One turn sends every row of this set to another row. A few are shown first. Where does it send the rows asked after them?
zab: [  1   1  14  11  -3  -1   4   3  -3   7   8  -6   0  12   8   1   6  -2
  -6   0  -3  -4  -8   6   4  14  -9   3  12  -1   9  -4 -22   4   8   2
 -12]
Kulu: [ -4   7  10  -3   2  -7   0  -2  10   7   8   1  -5   7   7  -6   3   1
  -6  11   2  -4 -17  -6  -7   9  -9   0  10  -8  -2  -3 -12   8  -3   3
   2]
vafan: [ -3   5  11   7  -3 -10  -5  -3   8  -1   2 -11  -2   5   1  -7   5  -3
  -6   9   6  -4  -8  -5   5   5 -21   4  15  -1   3 -11  -3   0   5  10
  -9]
banup: [  4   2   9   2  -1  -2  -3  -2   4  -1  10 -11  -8   6   3   0   9   0
 -13  14  10  -6  -3  10  -8   5  -1   0  20  -1  10  -1 -10   3   3   3
 -14]
San: [ -2   2  10  -1  -3 -10   2  -2   2   3   9  -8  -1   8   2  -1   5  -6
 -10  12   7  -7  -2   2   5  10 -27   3  17  -2   7  -7  -7  -4   3  12
 -15]
Bugif: [ -1   0   6  -3   1   6   5   0   5   5   1  -2  -3  13   4  -3   5  -2
  -7   0  -5  -5  -6   2   2  12  -8   0  17  -9   7  -7 -19   2   1   0
  -4]
dami: [  2   4   6  17  -3  -9  -1   1  -8   5   9  -6   0   5   2  11   8  -2
   0   6   4 -10  -8   2   7   7  -2   3   7  -1   9  -6 -14   3  10   5
 -10]
lanel: [ -3   3  -2 -11  -2   4   2  -3   5   2   5  -3  -2   7   0  12   4   2
 -10   7   0  -9  -5   2   3  10  -5   2  17  -6   7 -12  -7   0   3   3
  -3]
gop: [  1  -4   1   5  -2  -9  -2   4   8   7  10  -8  -7  17   6  -3  14   4
  -7   9  -2  -2 -10   4   6  13  -1   1   6   4   8  -6 -16   3  10  10
 -17]
sugu: [ -5   2   1   5 -11 -17  -1  -3  10   3   8  -1  -1   6  -3  18  -1  -4
 -14  12  -4  -9 -20   6   0  10  -2   1  13   2   4  -9  -8   7   5  10
  -9]
vuti: [ -5  -1   3  -4  -4 -20  -2  -5   9   1   7  -6  -2  13   5  -7  10  -4
  -9   2  -7  -1 -21  -2  -1   8  -7   4  21  -9   0  -6 -16   5   2   7
 -12]
beg: [ -4   4   7  18  -6 -21   4  -1   1   8   2   0  -4  10   1  10   2  -4
  -9  10  -4  -7 -21   2   3   5   0   1  11  -3   2  -3 -14   6   0   7
  -5]
negu: [ -1  -1   5   6   1  -7   1  -2   2   8   8 -10  -3   7   6  -3   4  -5
  -6  14  13 -11   1   5  -9   7  -3   1  24  -5  13  -4 -11   5   4   4
  -6]
Maduz: [ -3   5   2   5  -3 -31   2  -2  -1   4  12  -5  -3  13   5   6  10   2
  -2  10   2  -8 -19  -2   5   5  -5   5  13 -12   2  -1 -13   0   0   9
  -8]
zif: [ -4   6  -3  -4  -4 -20   1   3   6  -3  10   7  -8  20  -3   1   4   5
  -7   9  -1  -6  -2   3  -4   4  -8   2  16  -3   3 -11 -16   1  -2   7
  -5]
Soge: [ -2  -2   4   1  -6 -18   3   2  10  -3   8   2 -11  17   1  -5   8   8
 -10   6   2   1 -10   8  -3   7 -13   6  17   4   5  -6 -18   4   4   1
  -4]
Vodo: [  1   0   0  -1   0  -7  -1   5  10   9   2  -7  -6  22   5  -4   7   5
  -9   7  -7  -4  -7   2   4  11  -4   0   5   2   1 -10 -14   1   2   9
 -12]
nalol: [ -2   4   1  -2  -6 -23   1  -3  -3   2  10  -2  -4  20   1  12   4   9
 -13  11   0  -6  -2   4  -1   0 -12   4  19  -5   0 -13  -9   9   3   8
  -9]
Sugud: [ -2   2  23   2  -5 -10   0  -4   2   3  10  -4  -4  10   0  14   5  -7
  -9   7  -1 -14  -8   1   9  10  -4   4  21  -4   4  -5  -9  -2  12  -3
  -7]
Mov: [ -6  -4   1  -2  -9  -9   3  -5  12   3   6   4  -7  11  -3  12   4   1
 -10  12  -3 -10 -21   1   1   8   4  -1  20 -10   5  -4 -10   6   0   5
  -6]
bukuz: [ -5   1   5   8 -10 -17  -3  -3   1   5  16   1  -7  16   4  -1  12   7
  -6   8   5   3 -11   2  -7  10  -7   7  20   1   5  -7 -14   5  11  -1
 -12]
tasaf: [ -6   1   5 -11  -1 -11   8  -2   7   6  13   3  -3   5   4  10   6   7
  -8  16   8 -18 -10   1  -2  11  -9   4  11  -2   3   1  -8   4  -1   6
  -4]
Zusen: [ -5  -2  13   1  -2  -9   3  -1   3   7  14  -3   0   6   8  -5   4   0
  -9  11  -5 -11 -17   3  -7  12 -15   0   9   3  -1  -6 -12  13   9   2
 -15]
degum: [ -4   5  -4  -4  -3 -29   1  -2   6   2  11  -7  -2   8   3   7   2   0
  -8  11  -3  -6 -21   4   0  10 -15   5  12  -2   1 -10  -7  -2   3   9
  -4]
nugo: [ -2  14   5   9  -1  -6  -2   3   7   5   7  -6  -1   7   5   0  -2   4
  -7  12   3 -12   3   9  -6   4  -5  -1  12  -7   2  -8  -6   3   1   1
 -11]
nise: [ -3   1  15   0  -2 -10   5  -1   7   1  10  -4  -6   4  -1  12   1  -7
 -10  10  -6 -11  -8   8  13   7 -13   2  18  -6   6  -8  -8   0  12  -3
  -2]
Reg: [ -2  -4  -2   9  -7 -24  -2  -7  -4   8  11  -3  -4  15   1   3   8   3
  -3   8   4  -5  -8   0  -3   0 -10   4  21  -6   4 -12 -11  14  10   3
  -9]
Sipi: [  0  -6  -4   6  -1 -12  -1  -2   3  14  11 -10  -7  12   5   3  17   3
  -5  13   5   0  -9   1   8   9   0   3   9  -2  10  -6 -12   5  11  11
 -12]
zugog: [ -4   8  15   1  -1  -7   0  -3   4   3  10   3  -8   6  -3   9   7 -12
  -8   8  -5  -7  -8   1   8   7  -4   1  19  -9   2  -6 -10  -6   7  -6
  -5]
zabo: [ -7   0   9   1  -7  -5  -1  -3   4  -1  11  -6  -1   6   0  -1   9   3
  -6  13   5 -13  -5  -1   6   8 -17   3  19  -3   6  -9   0  -2   9   6
 -22]
donod: [ -3   3   9   3   0  -8  -1  -5   3   0   4  -6  -5   8  -1  -6  12  -3
  -4  11   7  -6  -4  -7   9  -1 -15   1  19 -13   6  -5  -6   0   0   9
 -13]
Kurod: [ -8   1  -2  -8  -5 -19   3  -3   7   0   8   0  -4  12   2   1  10   6
  -9   9  -5 -11 -22   0  -1   9  -4   5  18  -4  -3  -7  -6  -5   1   0
 -11]
diso: [ -3   6   9   8   0  -9   5  -1   3  11   4 -12   0   8  10   1  -1   6
 -11  13   9 -13   3   9  -3   5  -8   4  19  -6   7  -6  -8   6   3   2
  -4]
Safo: [ -3   5  15   5  -1 -12  -3  -2   7   2  10  -3  -4   7  -2   9   1 -13
  -2   8  -3 -12  -7  -2  10   6  -5   0  19 -11   7 -10 -11   1  11   1
   0]
Rab: [ -4   3  13   6   0 -14   1  -2  -4   3  12   0  -3   5   5   2  14   1
  -8  14   1 -13 -13  -4   0   1   2   1  10  -4   0   0 -12  13   4   7
 -17]
mim: [ -1   1  -6  -5   2  -9   2   0   4  18   3  -5  -3  20   4   4   6   6
  -8  11  -3  -8  -4   1   4  10  -6   0   8  -3   0 -12  -8  -1   0   8
  -8]
sipo: [ -4  -2   7   0  -6  -9   5  -4   9   8   8  -1  -6  14   3   6   0  -6
 -14  10  -6   0 -21   4  -1  13  -7  -2  21 -12   7  -3 -18   9  -1   8
  -4]
Lig: [ -7  -2   9  10  -7 -14  10   0  -1  12  11   4  -3  15   4   7   1  -3
 -10  11  -6 -10 -20   6  -1  15  -5  -1  17  -5   6  -2 -18   3   2   3
 -11]
ritip: [  0  -2  -8  -1   1 -13   1  -5   1  21   8 -11  -4  14   5   9  10   3
  -8  14   3  -3  -5   1   6   9  -7   3  10  -5   6 -10  -7   4   6  11
  -7]
gis: [ -1   3   5  -2   1 -19  -1  -3   5   4  12  -5   0   0   3   9   6  -9
 -10  14   5 -10  -9   0  -2   4  -9   2   9  -2   5  -4 -13  16   2  18
  -6]
nabos: [  3   3  -2   3  -1  -8  -2  -4  -1   2   4 -10  -2   1  -2  18   5  -1
  -6   9   4  -8  -7   3   7   3  -5   3  10  -1   9 -12  -5   5   7   9
  -1]
fadu: [ -5   5  11   6  -3  -9   2   0   1   2   4  -1  -4  11   0  -4  10   2
  -2  12  10 -14  -4  -5   6   7 -14   4  16  -3   3  -4  -3 -11   0   5
 -13]
vib: [ -5  -4   6  -1  -7 -26   4  -2   1   5  17  -6   1  15   8   2   9   0
  -7   6  -3 -11 -17   4   2  14 -10   6  19  -7   5  -1 -17   4   6   8
 -20]
sogu: [  5   3   4   6  -1  -5  -2   2  10  -3   5  -8  -7   5   0  -3   2   2
  -8  11   3 -12  -2  14  -5   0  -6  -3  12  -1   6  -5  -8   7   2   0
 -13]
lak: [  1  -3  16   3  -2 -11  -1  -5   7   5   5  -3  -5   6  -3   6   3 -18
  -7   4  -4 -11  -9   4   7   7 -11   2  20  -2   5  -7 -13   0  10  -4
  -3]

sogu goes to nugo
beg goes to Lig
Sugud goes to lak
And these:
Reg goes to bukuz
Zusen goes to Kulu
vib goes to vuti
zabo goes to vafan
gop goes to Vodo
dami goes to zab

